In the data rows, 128 means zero.
Here are some points:
[139 152 138 166 142 103 143 125 107  93 222 143 170 136  99 147 116 125 154
 127 117 130 117 156 131 177]
[123 123 118 137 121  94 118 116 135 139 124 113 144 188 160 112 148 133 114
 138 148 104 131 155 138 133]
[165  23 133 124 133 117 112 112 193 146 164 148  83 200 116 118 195 163  63
 116  82  77 164  91 117 108]
[130 145 113 121 100 129 120 138 126 146 135 120 128 126 171 127 122 140 116
 141 152 134 124 149 127 123]
[ 97 107 144 135 143 131 113 115 142 148 145 106 110 129 165 106 127 116 100
 120 131  94 118 106 134 150]
[118 146 128 136 127 154 154 118 107 123 133 123 135 102 114 118 103 122 156
 143 143 119  94 136 135 139]
[143 123 121 122 131 146 116  84 121 124 111 121 117 124 136 156 125 123  89
 141 144 120 110 126 118 136]
[132 149 116 124 157 158 160 122  89  60  86 150 118  37  47 141  71  99 228
 136 130 167 159 118 119 143]
[119 117 116 140 117 138 123 107 133 146 174 147 145 132 159 117 147 139  79
 123 143 128 120 110 113 116]
[125  70 139 124 118 134 115 128 148 134  96 118 112 142 108 156 136 126 142
 125 114 117 154 112 135 109]
[ 94 140  99 110 117 156 137 122 106 121  93 135 125  76 110 115 120  94 200
 177 149 150 134 188 160 105]
[113  67  98 137 113 156 113 105 146 152 140 149 122 139 155  94 174 172  94
 149 123 131 143 147 151 107]
[101 140 122 148 129 145 126 182 163 175 170 123 130 139 198  90 140 119  65
 118 126 123 131  99 151 127]
[ 82 190 100 126 101 145 145 107 125 171 156 118  92  90 174 150  98 145 114
  86 175 160 105 110  94  99]
[132 109 129 114 144 130 125 120 119 153 119 123 109 144 149 134 142 145 108
 150 137 123 115 134 107 119]
[135 108 127 132 155 139 110  85 141 134 128 112  91 137 130 135 147 148 111
 120 143 144 124  92  78 144]
[125 166 153 119 127  77 127 178 113 147 110 114 111 186 122 158 159 109 116
  99 138 113 106 130 102 122]
[136 100 125 136 120 129  65 140 136 129 119 124 112 147 127 110 183 111  86
 148 111 125 144 166 164 118]
[ 93 168 102 143 144 104 124 105 112 123 122 129 151 139 157 124 131 123  67
 114 146 116 102 125 103 134]
[118 255 185 120 189  94 169 169  74  73  89 130 162  97  86 189   5  75 178
  88 103 128  73  71  95 157]
[138 120 143 126 116 116 144 159 121 142 129 124 128 171 114 143 117 135 130
 111 123 124 138 155 134 124]
[123 129  99 130  97 166 135 121 105 117 114 134 171  90  78 121 114 140 215
 148 140 133 138 167 134 121]
[150 102 169 139 110  78 150 163 144 134 135 119 136 169 130 126 147 133  95
 119  96 107 139 150 167 137]
[158 160 111 144 106 163 159 137  90  63 118 140 143  57  47 162  87 108 209
 117 125 157 132 128 115 104]
[146 104 121 150 157 127 107  99 118 121 148 149 154 129 120 111 127 122 140
 144 116 139 139 141 126 137]
[126 128 151 115 157 126 124 119 155  97 155 123 130 127 149 121 119 119 138
 129 111 128 119  96 123 132]
[167 151 110 123 125 168 169 133  97  68 101 160 138  68  64 175  94 116 182
 129 132 155 114 123 119 102]
[123  93  85  81 125 146 114 114 152 168 162 130 143 139 143 122 134 144  98
 122 102 136 133 120 119 112]
[119 126 140 129 109 118 118 157 118 129 173 135 127 159 130 158 126 141 120
 131 123 131 165 124 128 116]
[146 142 116 140 166 136 115 142 145 124 136 141 124 107 141 154 129 143  93
 106 141 127 124  87  77 109]
[128 158 146 122 118 121 124 128 112 120 111 123 142 142 132 127 117 113 119
 119 143 132  93 155 140 134]
[125 188 199 100  93  47 154 208 103 131 142 142 137 131 129 191  37 107 158
  90 103 120 102 165 153 144]
[106 141  91 115 133 160 120 102 146 156 129 123 130  97 139  63 130 122 126
 133 154 134 122  86 106 139]
[159 116 125 127 143 153 138 168 126  82  95 154 134  63  77 156 113 111 180
 126 109 168 139 108 112 113]
16 more points follow, each with its number after it:
[122 142 115 127 116 119 112 120 146 137 143 122 132 135 127 120 149 144 114
 130 148 130 129 127 127 133] 0
[124 164 106 133 114 100 135 148 126 154 137 128  93 117 142 127 124 136 138
 102 139 137 123 165 140 104] 1
[141 172 150 137 156  94 140 167 109 107 121 130 127 107 138 184  94 122 131
  88 125 113 111  98  95 119] 2
[135 185 143  95 148 135 121  98 102  86  71  92 119  84 108 157  77 120 177
 156 160 126 135  93  87 130] 3
[142 153 153 135 115 124 124 157 138 114 150 133 137 131 140 151 124 132 149
 106 114 115 109 119 122 114] 4
[ 92 122 120 132 113 105 109 123 145 158 142 123  87 152 162 109 137 143 105
 134 133 112 133 152 169 134] 5
[115 135 105 131 129 128 130  76 133 178 130 122 130 130 136  73 137 122 113
 155 135 110 127 114 130 125] 6
[117 103  99 176 154 157 129  66 128 128 130 132 164 131 119  83 163 136 111
 171 132 125 124 130 133 144] 7
[114 132 109 143 135 108 123 117  94 131 120 109 151 145 118 113  90 130 114
 145 180 119 116 164  80 162] 8
[152 107 122 134 128 116 129 144 134 130 144 136 175 176 121 142 152 154 103
 110 101 136 116 142 115 132] 9
[145 118 157 111 130 111 113 141 119  90  92  89  97 108 133 169 120 137 190
 145 141 126 174 133  97 114] 10
[179  19 141 125 121 140  95 151 175 131 149 153  90 162 115 111 205 143 111
 137  71 116 178 137 158 134] 11
[127 101 124 124 131 158  96 102 156 145 143 127  85 109 137 107 170 142 108
 141 154 117 113  98 105 105] 12
[124  99 151 115 121 116 132 135 132 113 123 134 136 116 106 118 141 116 154
 157 120 133 148 151 165 140] 13
[132 176 144 121 136 138 165 124  86  54  71 128 169  87  62 144  79  88 196
 120 113 117  97 107 115 158] 14
[136  47 129 110 102 110  98 129 174 176 169 125  99 189 212 100 205 183  71
 144 120 112 178 136 144 115] 15
Which of these numbered points is nearest to each point below, looking only along the 7 directions in which the first points spread most? Its number follows each.
[175  56 138 116 127 121  96 156 163 129 155 167  67 140 124 135 189 156  91
 122  98 116 160  88 106 111] > 11
[160 100 119 135 131  90 144 138 127  91  99 103 115 125 129 160 115 141 173
 146 156 116 138 135  98 109] > 10
[121 165 131 128 128 124 161 134 102 121 116 133 162 133 122 129 101 128 156
 102 132 124 104 123 121 127] > 4
[145  58 131 136 142 149 117 108 164 145 165 135 127 158 169 112 172 133  51
 104 112 111 131 143 137 133] > 15
[ 93 137 114 128 110 121 111 129 150 164 150 116 126 143 200 118 120 139 122
 132 120 129 134 160 169 146] > 5
[100 116 104 125 127 158 114 111 134 156 120 103 128 134 155  98 151 133 133
 152 151 123 148 136 145 147] > 6
[106 142  99 141 141 154 139  89 132 148 125 125 153 129 137 116 132 126 119
 133 150 134 114 109 136 156] > 6
[120 158  97 135 116 131 151 111  94 107 102 148 173 126 103 138 113 134 140
 120 177 133  86 170 135 128] > 8
[126 246 166 130 165  93 169 161  88  91 122 138 152  86 122 218  41  96 119
  61 114 151  68  62  90 119] > 2
[139 123  81 127 154 142 117 115 128 112 124 125 115 103 117 127 141 139 134
 169 137 122 125 122 114 185] > 7
[154 119 161 118 124  94 121 143 116 128 130 111 105 143 140 139 123 126 127
 124  92 116 137 122 141 144] > 4
[134 108 113 137  94 138 133 124 131 122 134 118 145 120  86 116 135 122 163
 137 121 131 168 176 173 130] > 13
[110 192 119 132 127 123 147 115  91 124 130 133 151 101 112 137 102 103 150
 135 149 143 107 127 139 132] > 8
[135  96 106 134 137 147 108 100 153 165 137 132 105 121 171 108 185 149 111
 136 137 131 124  89 110 102] > 12
[138  29 143 142 127 134  97 128 178 112 144 118  69 157 169 114 203 161  71
 145 100 103 160 111 138 117] > 11
[160 163 136 122 164 150 151 120  70  49  66 136 167  56  46 164  64 100 227
 143 131 154 138 102 110 137] > 14
[ 97 114 151 130  91 115 122 133 171 145 135 130 114 165 152 102 167 130  86
 128  98 103 120 123 131 139] > 5
[ 96 212 151 118 112 109 139 165 120 174 169 139 112 114 195 128  87  88 101
  83 121 233 113 136 140 128] > 1
[104 163 118 139 136 161 145 160 135 134 112  94 145 103 137 112 115  97  79
 123  94 141 127  87 148 136] > 4
[131  74 140 139 158 133  99 114 169 137 159 143 116 157 157  79 172 141  59
 122  89 102 144 108 171 122] > 15
[147  89 111 139  86 114 111 138 129 132 139 134 130 150 106 108 149 137 155
 137 138 115 144 180 158 134] > 13
[ 84 168  87 149 130 161 128  71 130 151 114 127 160 132 193  98 117 126 138
 124 174 140 108 117 125 112] > 6
[179  85 161 129 157  83 120 124 142 108 105 100  98 178 109 136 166 141 104
  95  99 114 133  86 100 128] > 9
[ 82 174 128 116 160 152 174 122  61  64  76 137 161  51  56 159  57  98 236
 134 133 150 119 138 131 153] > 14
[114 159 118 112 172 131 138 121  86 128  98 121 134  94  73 148 108 118 152
 115 151 125 114  99 102 134] > 3
[100 145  98 157 108 131 146 123 116 134 107 142 146 111 129 134 108 121 184
 126 173 140 138 168 132 127] > 1
[128 153 119 150 118 153 148 105  91 128  83 112 143  70 104 115  90 106 209
 151 167 144 146 142 154 129] > 3
[157 126 135 137 135 148 133 137 109  91  78 147 129 107  73 166 130 130 180
 126 124 148 141 107 113 116] > 10
